Small tables with named rows and columns. After each table, cells are looked up by row and column.

lugu:
cols = noposod, dokuz, luf, gunu, bulumu, nomi, feto
zor: [90287, 65052, 89211, 32985, 50362, 76441, 42423]
piv: [29969, 56984, 38094, 49485, 51026, 36882, 73960]
gedi: [44270, 76820, 41586, 53650, 55737, 38822, 43002]
bavago: [26373, 62322, 27765, 24242, 64346, 16213, 57709]
zegid: [28764, 43119, 35114, 81145, 51737, 43478, 49108]

feto of zegid = 49108
nomi of bavago = 16213
noposod of bavago = 26373
feto of piv = 73960
luf of gedi = 41586
luf of zor = 89211
noposod of zegid = 28764
luf of piv = 38094
feto of zor = 42423
feto of bavago = 57709
dokuz of gedi = 76820
luf of zegid = 35114
nomi of zor = 76441
luf of bavago = 27765
gunu of zor = 32985
dokuz of zegid = 43119
nomi of piv = 36882
dokuz of bavago = 62322
dokuz of zor = 65052
Row with the largest dokuz: gedi

sesar.csv
,gudovu,duna,nuzov
veso,190,52,190
vivom,178,80,135
nivap,151,219,159
vudased,71,73,119
deti,89,200,124
mamevu,218,132,68

duna of mamevu = 132
gudovu of vivom = 178
nuzov of veso = 190
nuzov of deti = 124
duna of vudased = 73
nuzov of vivom = 135
gudovu of veso = 190
Row with the largest duna: nivap

pumone
         rabofi  sanogaf  muk
mosekos     251      665  701
lav         288      346  282
gunobi      599      899  568
zusi        478      291  496
mebo        631      634  202

mebo, sanogaf: 634
gunobi, rabofi: 599
gunobi, sanogaf: 899
lav, sanogaf: 346
zusi, sanogaf: 291
mosekos, muk: 701
lav, muk: 282
mebo, rabofi: 631
zusi, rabofi: 478
mosekos, sanogaf: 665
mebo, muk: 202

Table vumaf
         datoru  lasob  kotumi  zif  zudegal  setamut
zop         156    168     148   98      187      131
lurane      163    157     218  215      202      137
relakel     178    167     213  182      125      166
godo        161    196     172  160      115      208
ven         167    111     160  173      177      137
saz         164    114     166  204      218      158
zor         151    200     203   42      220      208
zalebis     168    134     148  224      112      195

relakel, kotumi -> 213
saz, zudegal -> 218
zop, setamut -> 131
zop, zudegal -> 187
lurane, zudegal -> 202
godo, zif -> 160
lurane, kotumi -> 218
ven, setamut -> 137
zalebis, setamut -> 195
zor, setamut -> 208
Which row has the largest lasob? zor

kegovu
|  | dumoz | rufeke | fusane | mafe | toz | kob |
|---|---|---|---|---|---|---|
| vurom | 118 | 445 | 420 | 226 | 517 | 445 |
| rirufi | 690 | 475 | 415 | 795 | 538 | 360 |
| punim | 696 | 723 | 368 | 444 | 548 | 295 |
| pedudu | 354 | 658 | 413 | 424 | 475 | 393 |
| dev | 746 | 451 | 435 | 672 | 436 | 386 |
| moti | 582 | 307 | 408 | 272 | 490 | 398 |
| nur | 190 | 368 | 439 | 580 | 531 | 463 |
| dogolag | 302 | 196 | 403 | 408 | 624 | 423 |
| kud | 292 | 240 | 408 | 519 | 628 | 425 |
| mubonem | 323 | 484 | 336 | 434 | 798 | 311 |

What is the rufeke of vurom in kegovu?
445
What is the rufeke of kud in kegovu?
240
What is the rufeke of dev in kegovu?
451
What is the dumoz of moti in kegovu?
582
What is the kob of punim in kegovu?
295
What is the toz of pedudu in kegovu?
475
What is the rufeke of nur in kegovu?
368
What is the rufeke of mubonem in kegovu?
484
What is the rufeke of rirufi in kegovu?
475
What is the kob of dogolag in kegovu?
423
What is the rufeke of moti in kegovu?
307
What is the toz of dev in kegovu?
436
What is the mafe of mubonem in kegovu?
434
What is the toz of punim in kegovu?
548
What is the mafe of dev in kegovu?
672
What is the fusane of punim in kegovu?
368
What is the dumoz of rirufi in kegovu?
690
What is the mafe of rirufi in kegovu?
795
What is the kob of dev in kegovu?
386

